112; 137; 92; 147; 108; 65; 72
67; 97; 63; 101; 130; 106; 135
121; 109; 133; 96; 76; 85; 81
105; 39; 125; 53; 87; 142; 120
139; 111; 141; 101; 64; 84; 63
130; 109; 128; 101; 64; 88; 72
88; 113; 92; 101; 113; 91; 108
95; 102; 108; 109; 97; 105; 86
|
112; 137; 92; 147; 108; 65; 72
121; 109; 133; 96; 76; 85; 81
139; 111; 141; 101; 64; 84; 63
88; 113; 92; 101; 113; 91; 108

82; 87; 88; 88
84; 84; 124; 90
105; 42; 85; 47
80; 74; 122; 72
107; 41; 84; 42
80; 133; 102; 130
133; 159; 79; 154
76; 149; 108; 148
|
82; 87; 88; 88
105; 42; 85; 47
107; 41; 84; 42
133; 159; 79; 154

37; 130; 46; 62; 167; 37; 52; 80; 132
130; 63; 138; 128; 36; 142; 128; 90; 96
151; 68; 148; 123; 53; 144; 140; 114; 77
50; 117; 55; 64; 120; 48; 58; 63; 142
|
37; 130; 46; 62; 167; 37; 52; 80; 132
151; 68; 148; 123; 53; 144; 140; 114; 77

132; 125; 96; 93; 67; 130
113; 37; 129; 55; 118; 162
126; 89; 88; 122; 94; 113
64; 29; 99; 50; 162; 130
130; 103; 152; 28; 35; 84
104; 43; 84; 149; 76; 118
150; 146; 97; 153; 88; 41
52; 145; 104; 89; 42; 114
49; 114; 68; 171; 143; 125
107; 90; 141; 85; 36; 30
62; 145; 168; 58; 96; 75
|
132; 125; 96; 93; 67; 130
126; 89; 88; 122; 94; 113
130; 103; 152; 28; 35; 84
150; 146; 97; 153; 88; 41
49; 114; 68; 171; 143; 125
62; 145; 168; 58; 96; 75

125; 55
65; 86
33; 28
61; 55
57; 97
79; 128
79; 144
72; 60
|
125; 55
33; 28
57; 97
79; 144

101; 39; 114; 123
94; 92; 30; 58
103; 106; 51; 36
161; 119; 131; 103
96; 92; 31; 53
114; 71; 112; 158
70; 67; 112; 92
75; 80; 29; 81
158; 110; 142; 92
93; 42; 113; 110
|
101; 39; 114; 123
103; 106; 51; 36
96; 92; 31; 53
70; 67; 112; 92
158; 110; 142; 92
---
92; 54; 63
114; 123; 17
38; 40; 98
|
54; 63
123; 17

163; 102; 102
95; 120; 120
90; 83; 83
103; 120; 120
|
102; 102
120; 120

98; 83; 105; 102; 100
103; 86; 146; 56; 162
109; 101; 105; 116; 89
87; 90; 106; 111; 100
|
83; 105
86; 146

106; 104; 108; 98
106; 75; 154; 90
55; 54; 96; 40
|
104; 108
75; 154

96; 104; 81; 128
97; 83; 113; 171
116; 109; 104; 41
87; 122; 118; 129
87; 104; 102; 58
|
104; 81
83; 113

120; 70; 58; 77; 137
117; 73; 114; 102; 181
|
70; 58
73; 114

88; 96; 144; 86; 116
125; 119; 124; 99; 84
98; 77; 40; 122; 87
|
96; 144
119; 124

114; 132; 128; 55
102; 99; 33; 142
91; 102; 55; 86
109; 107; 61; 133
|
132; 128
99; 33

109; 82; 131
126; 55; 80
147; 176; 69
136; 26; 119
111; 64; 144
|
82; 131
55; 80
